The rows below come in pairs that one turn or mirror swaps. Which row does each named row swap with?
desat: [  4   3 -15   9  15  28  15 -11   8   7   8 -34 -15  25  -5  11   8   6
  13]
Totop: [  4 -26 -28  15  22 -19  -8 -13  -1  14   1 -27 -11  18   0   2   9  16
 -17]
rego: [ 10  -1 -14  22  16 -17  10 -17  13  -7 -15 -33  -1  -4  10 -14  13  -6
   4]
Basof: [ -8  16 -22  26  25  -3   6  -1   3  11  25  -9 -19  35 -12  14  14  -4
   5]
raret: [ -7  -1 -18   6  23 -42  10  -9   9  -1   2 -13  -5  -8  11  15  22  -6
 -21]
peg: [  1   8 -40  11  23  -9  11 -13   2   7   9 -30   3 -22   7   8  26 -23
  -4]
vab: [ -2  18 -32  -1  22  21  15 -22   2   0   6 -22   6  38  19   9   1  -9
   4]
Detos: [ -5   8 -26  16  14 -33   4  -9  -5  10  29 -13  -6  -7   7  19   5   1
 -20]
Vom: [ 13  -5 -31   2  22  -6   5 -22   6  -1   9  -9  -2  56  16  18  10  -1
  -7]
kozo: [ -5  13 -23   7  16 -30   8 -16  11  13  -4 -33   4  13  15   3   9  -1
 -39]
luzog: [  0 -10 -35   4  23  -2  14   8   0  11   2 -26 -20   6  10  19   1  -6
  29]
vugop: [ -1  22 -19  12  26 -15  11  -3 -14  -2   8   2  -8  10  -9  38   3   5
 -22]
tol: [  2  28  -8  25  28 -15   8 -20 -11   9  10 -18 -23  29   3  10   8  -4
  17]
lak: [ 19   9 -28   5  11 -23   5 -37   7   1 -13 -15  -5   6  21   4  -4   2
 -14]
Vofab: [ -4  24 -22   8  18   0  34  -2  -1 -11  15 -18  -3  10   1  28  28 -18
   6]
bama: [ 13  20 -24   3   8  -2   7 -17 -18   7  15  -8  -8  -6  26  -2  14  -1
   9]
ripu: [  9  -5 -10  -2   7 -22  -1 -14  15 -15  -4  -3 -10   6  13  11  -9 -10
 -21]
bame: [  8   2 -15  11  26  29   6  -5   0   4  24 -27 -13   0   5  21   3   5
  -3]
telu: [ 12   4 -13   0  12  -5   0 -37   0 -13  14   1  -8   0  25  18   6  -2
   1]
bokof: [  5   7 -10   7  15  -2   8   1   2  17  23  12  -5  12  14  18  10 -13
  17]
minaz: [-12  28 -25   8  15  16   5 -14  20  19   2 -25  -9  17   0   5  15 -13
  12]
dusu: [ -3   2 -30   9  19  31   7 -15  -2  10   2 -37   1   3   4  14  16  -3
   9]
ziti: [  2   7 -24  29  24  -3  17   1 -30   8   8 -27  -4  25  14  17  34 -22
   4]
kedev: [ -9   3 -40   3  25 -15  21   1  11  15  14  14 -14  12   5   6  16   5
   2]
maf: [  5  -4 -32   8  10   7  15  -6   3   8  -3   5  -7  48  20  15   9  -8
  -2]
sapub: [  5   9 -30   8  50 -17  16   4 -10  16 -14 -30  -5  23  22  11   7   8
 -11]
mog: [  7   2 -15   0   2 -11   9 -21  -5  -8  -3   6 -15  -1  28  20  -5  -5
 -16]
vuvi: [  4   8 -50   6  15 -25  18 -17  -3  13  31 -23  -2   9  16  16   1 -12
 -14]
Nom: [  9 -13 -19   6  10 -23   5 -18  -1  13   0 -35   6  -1  13  10   4  15
 -22]
mev: [  6  12 -34   4  21   0   7   8  12  -6   2 -49  15  22   5  18   0 -17
  -2]
dopu: [  7   5 -26  11  17  16  14 -11  11  -4  -4 -16   6  -5  18  11   1  -2
 -31]
rago: [  7  -7 -34  10  17 -32  18  -9  24   3  21 -30  -3  31  24  28  22  -6
  -5]
dafiv: [  0 -17 -20  -6  17 -29   2  -6  -1  12   9 -35  -7  13  25  -1  -7 -24
  -7]
latel: [ -5  17 -24  10  29   8  11   2  14   7   7 -13  -8  31  -7  29  30 -19
   6]
gadig: [  0  18 -17  10  45 -17   5   7   8   4 -11 -41 -17  36   2   8  13  -7
   0]
Gasa: [ 15   4 -33   5  12 -33  12   5   0   3  10 -30 -37   1  19  17  10 -13
   3]
Rofab: [ 11  -8 -19   5  26 -23   3 -12   8  11 -14 -43 -19  13  14   3   5  17
 -19]
Seb: [  3  11 -50  10  28   5  18 -19  -3   5  -9 -24 -19 -11   0  14   6 -13
   3]
dalup: [ 20   5  -7  24  21  12  13 -19  -5  11   6 -29 -14  20   1  10  12 -35
   1]
Nenu: [ -4  -2 -22   6  21   0 -13  -4  17   6 -25 -12  -6  28   7   0  -1   7
  -1]
gubig: [  2  -2 -22   8  16  18   9  -4   9   5   7   1  12  37   8   9  14 -20
  -2]
melo: [  1  -5 -23   9   8 -25  17  -9  -7  -5  11  -4 -17  28  -3  21   3 -14
 -31]
danuv: [ 17  14 -38  -2   9 -15  11  -6 -17   4   3 -25 -21  49   7   8   9   1
 -14]
sezo: [ -7  10  -7  23  14 -13   5 -31   0 -14   9 -20  -5  12  12  30  26 -12
  17]
lutu: [  5   4 -26   5  18 -51  11   0   5  10  -8 -16  -6  16   6  18  23  -1
   4]
kup: [ 14 -12 -19  25  29 -18  30  -5 -21   1  -8 -33  -6   4   6  21  13  -2
 -17]

Basof swaps with Detos
telu swaps with Vom
Vofab swaps with lutu
Rofab swaps with dusu
kozo swaps with minaz
bame swaps with Totop

